Each row is where one point has got to under a steady rotation. How many steps took it there?
The counts run from 0 to 417.
[166 130 119 124 141 149 144  88 158 124 129 127 119 153 129 125 153 101
 175 149 112 199 143 104 113 123 152 125 106 134  80 132 190 151]
87
[148 172 113 131 123 100 117 100 114 104 139  87 129 131 106 118 156  69
 171 124 113 175  90 131 162 135 122 169 138 117 126 150 160 156]
317
[171 134 126 129 144 154 145  87 150 111 131 122 111 148 130 124 160  93
 173 141 123 189 142 100 117 121 150 124 105 130  81 127 191 152]
324
[139 113  89 133 136 127 149  74 139 158 118 171 135 126 148  89 132 102
 171 110  89 179 107 146 119 153 153 164 131 128 133 135 170 143]
396
[136 144 122 128 115 132 156  98 133 164 128 153 135 135 111 120 123  75
 205 117  98 186  87 141 130 147 121 154 124 141 128 149 135 169]
62
[154 127 117 145 164 151 137  69 119 112 119 151 109 129 111 119 149  93
 175  86 142 168 119 102 145 164 101 134 137 127 122 116 182 158]
57
[119 113  96 117 110 108 149  63 122 121 115 151 101 139 150  98 155  86
 176 115  98 157 107 121 124 137 155 180 111 119 128 117 179 129]
72
[160 128 120 115 135 159 151  85 140 127 122 126 122 157 124 117 148  80
 169 157 112 190 138 102 104 122 156 128 100 132  88 136 184 147]
86
[138 127 118 147 149 140 134  74 124 113 120 159 106 130 104 117 151  85
 191  85 140 164 115 104 145 162  96 142 136 139 122 118 176 167]
58
[172 169 123 139 131 152 153  97 122 144 106 102 152 136 125 142 114  58
 184 149 131 178  99  98 128 137 151 132 113 118 118 150 149 151]
235
[141 131 126 138 120 123 144  74 112 118 112 151 108 111 162  91 149  83
 186  90 123 136  87 137 124 127 168 161 116 113 126 124 171 161]
350
[173 147 136 111 127 130 159 106 145 142 154 114 103 119 140 131 159 123
 188  99 102 204 102 147 145 124 134 144 122 101  92 124 162 153]
260
[146 144 113 113 110 146 167  82 101 129 112 124 110 143 115 110 144  36
 182 124 103 159 115 117 127 138 126 160 105 122 118 126 151 128]
406
[190 156 130 138 139 156 173 100 133 165 124 129 130 111 139 142 125  93
 196 100 114 185  99 134 133 139 139 132 119 107 109 126 143 148]
108
[136 136  95 141 109 105 143  70 122  98 114 129 100 127 158 110 156  73
 178 110 113 142 113 116 131 125 160 176 107 111 124 118 175 132]
28
[136 107  93 111 133 129 155  67 124 149 119 161 118 135 150  83 144  97
 163 111  90 176 105 135 118 146 153 165 124 117 124 126 183 131]
353
[155 141 120 127 126 144 162 101 141 173 132 153 135 132 114 115 128  85
 193 119  88 198  99 150 124 149 126 143 125 137 115 145 142 163]
300
[157 140 106 116 114 154 172  87 119 134 116 133 111 146 113 109 146  42
 176 127  96 169 129 122 118 134 130 151 101 129 105 126 155 129]
407
[135 141 114 155 124  99 115  88 167 103 131 134 120 141 144 143 154 119
 199 140 127 185 118 105 130 121 156 148 112 136 103 134 183 172]
327
[167 136 109 125 164 140 141  75 118 158 109 114 153 116 150 129 116 118
 155 117 126 191  82 106 142 160 150 145 146  98 133 137 179 138]
290
[137 161 131 110 115 120 135  92 102 120 114  82 134 151 112 139 135  68
 181 153 127 181  82  93 143 130 135 156 119 115 121 151 158 152]
276
[150 144  97 129 122 117 137  72 113 114 106 109 133 128 159  95 139  68
 155 138 110 152 103 117 124 125 179 174 111 105 126 139 184 126]
223
[132 140 128 121 118 135 157  92 127 169 118 143 135 136 116 143 117  92
 212 122 115 193  76 116 132 153 117 146 124 130 129 145 138 172]
105
[162 125  83 133 158 146 137  62 131 120 106 120 130 148 130 119 141  89
 145 141 117 180 136  83 128 148 143 144 124 117 117 128 199 118]
183
[150 159 130 110 118 138 148  89 103 130 108  90 136 149 119 139 129  61
 179 156 124 178  92  87 130 131 142 146 111 114 113 147 156 144]
277
[164 140 102 168 171 142 112  74 132  97 115 129 134 127 118 110 149  85
 159 115 143 165 130  99 144 155 129 133 140 132 122 135 199 157]
379
[185 146 141 126 147 167 170  89 124 159 114 125 129 117 143 146 123 101
 191 109 133 185  95 110 130 140 142 121 120 105 106 123 156 150]
151
[124 141 140 121 129 126 128  92 121 149 120 132 146 140 107 129 122  93
 197 134 128 190  70 114 132 150 130 143 134 137 131 165 154 187]
147
[149 133  98 120 134 131 141  63 110 124  97 104 136 141 152 113 130  83
 152 149 115 168 106  89 123 136 173 159 116 102 126 133 193 117]
181
[188 147 144 131 155 173 156  90 121 146 111 119 140 120 140 125 125  90
 175 122 141 179 101 109 121 137 160 115 119 110 102 137 171 163]
194
[121 127 119 140 125 134 144  77 120 132 113 169 120 142 105 114 138  63
 203 107 125 160 101 116 129 156 109 152 124 151 130 135 152 169]
297
